Small tables with named rows and columns. After each table, cells are looked up by row and column.

norepos =
|  | mufo | pel | karivu | viv | gerotem | pida | pibu | mone | peb |
|---|---|---|---|---|---|---|---|---|---|
| topa | 5.5 | 8.3 | 8.6 | 5.7 | 5.0 | 5.7 | 5.9 | 4.9 | 3.2 |
| kig | 6.5 | 3.6 | 3.5 | 6.5 | 6.4 | 3.9 | 2.0 | 4.9 | 0.7 |
| dife | 6.3 | 5.0 | 4.8 | 6.9 | 5.0 | 5.0 | 5.6 | 5.5 | 9.3 |
| malo | 5.6 | 3.3 | 3.5 | 5.1 | 5.8 | 5.2 | 6.6 | 7.0 | 6.4 |
| pib | 6.6 | 6.2 | 5.4 | 6.5 | 7.1 | 6.0 | 5.1 | 5.3 | 1.5 |
| kozoso | 5.4 | 6.2 | 7.5 | 5.2 | 6.4 | 7.2 | 7.8 | 6.1 | 5.7 |

What is the gerotem of dife in norepos?
5.0
What is the peb of pib in norepos?
1.5
What is the viv of kig in norepos?
6.5
What is the peb of kig in norepos?
0.7
What is the gerotem of kozoso in norepos?
6.4
What is the pida of topa in norepos?
5.7
What is the mufo of kig in norepos?
6.5
What is the mone of kozoso in norepos?
6.1
What is the viv of dife in norepos?
6.9
What is the karivu of topa in norepos?
8.6
What is the pibu of kozoso in norepos?
7.8
What is the pel of malo in norepos?
3.3
What is the pibu of topa in norepos?
5.9
What is the pel of dife in norepos?
5.0
What is the karivu of dife in norepos?
4.8
What is the pibu of pib in norepos?
5.1
What is the mufo of topa in norepos?
5.5
Which row has the largest pida? kozoso

Table bolid
          leru  nedur  nafumi    kif   bon
fifosiz   63.5   44.6   -32.1   -6.6  78.8
rulifur  -55.7   69.7    -0.2   38.5  16.7
lefegup  -54.6   23.9     9.4   26.2   0.2
novefa   -33.3   -0.4    -1.5  -28.3  16.6
repasik   -2.7   -0.9     1.9  -33.1  23.2
temelu   -49.1   47.9    17.4  -38.4   9.4
zas       46.4   59.4   -45.6  -33.3  91.1
rozabup  -36.7    7.4     5.5  -27.0  11.5
far      -54.6   50.6    22.6    2.3  -1.4
lokame    43.1   20.2   -55.4  -37.0  89.5

nedur of temelu: 47.9
nedur of lokame: 20.2
bon of zas: 91.1
leru of far: -54.6
leru of zas: 46.4
nedur of rulifur: 69.7
bon of rozabup: 11.5
nedur of novefa: -0.4
kif of lefegup: 26.2
kif of novefa: -28.3
nedur of fifosiz: 44.6
nedur of far: 50.6
nafumi of lokame: -55.4

tazol =
,rer,tugakoz,sugobod,zufaz,zop,tiduz
sud,128,58,161,200,159,167
latu,182,105,178,232,162,203
vas,192,156,178,215,210,174

tugakoz of sud: 58
tiduz of sud: 167
rer of vas: 192
tiduz of latu: 203
tugakoz of vas: 156
zufaz of sud: 200
sugobod of sud: 161
rer of latu: 182
rer of sud: 128
sugobod of vas: 178
zufaz of vas: 215
zop of vas: 210

kikuno:
       bage   lano  konule  fupire  fimugur    von  vuzelif    tol
kol   -7.52  -0.44    2.40    6.88     1.42  -0.36     9.31   6.16
gil   -1.34  -5.68    5.75    3.12     0.44   5.93     9.57  -8.55
tud    0.44   5.38    1.79    6.36     4.19  -0.47     2.58   6.42
lil    3.67   5.33    2.20    1.73     4.21   4.44     1.98   1.70
pir    1.05   1.35    2.65    4.53     2.73   2.51     5.25   2.24
lod    1.56   2.21    2.26    4.58     3.08   2.29     4.50   3.41
boga   3.38   0.23    3.55    2.99     2.64   4.13     4.96  -1.67
ber   -7.44  -4.22    4.36    6.82     0.43   2.02     9.63  -0.47
ves    1.13  -5.62    5.76    1.97     0.76   5.97     8.56  -8.84

fupire of lil is 1.73
konule of kol is 2.40
fupire of gil is 3.12
tol of gil is -8.55
tol of kol is 6.16
fupire of ber is 6.82
konule of pir is 2.65
von of ber is 2.02
lano of pir is 1.35
vuzelif of boga is 4.96
fupire of pir is 4.53
von of pir is 2.51
tol of lil is 1.70
bage of tud is 0.44
fimugur of lod is 3.08
vuzelif of kol is 9.31
lano of gil is -5.68
Row with the largest bage: lil

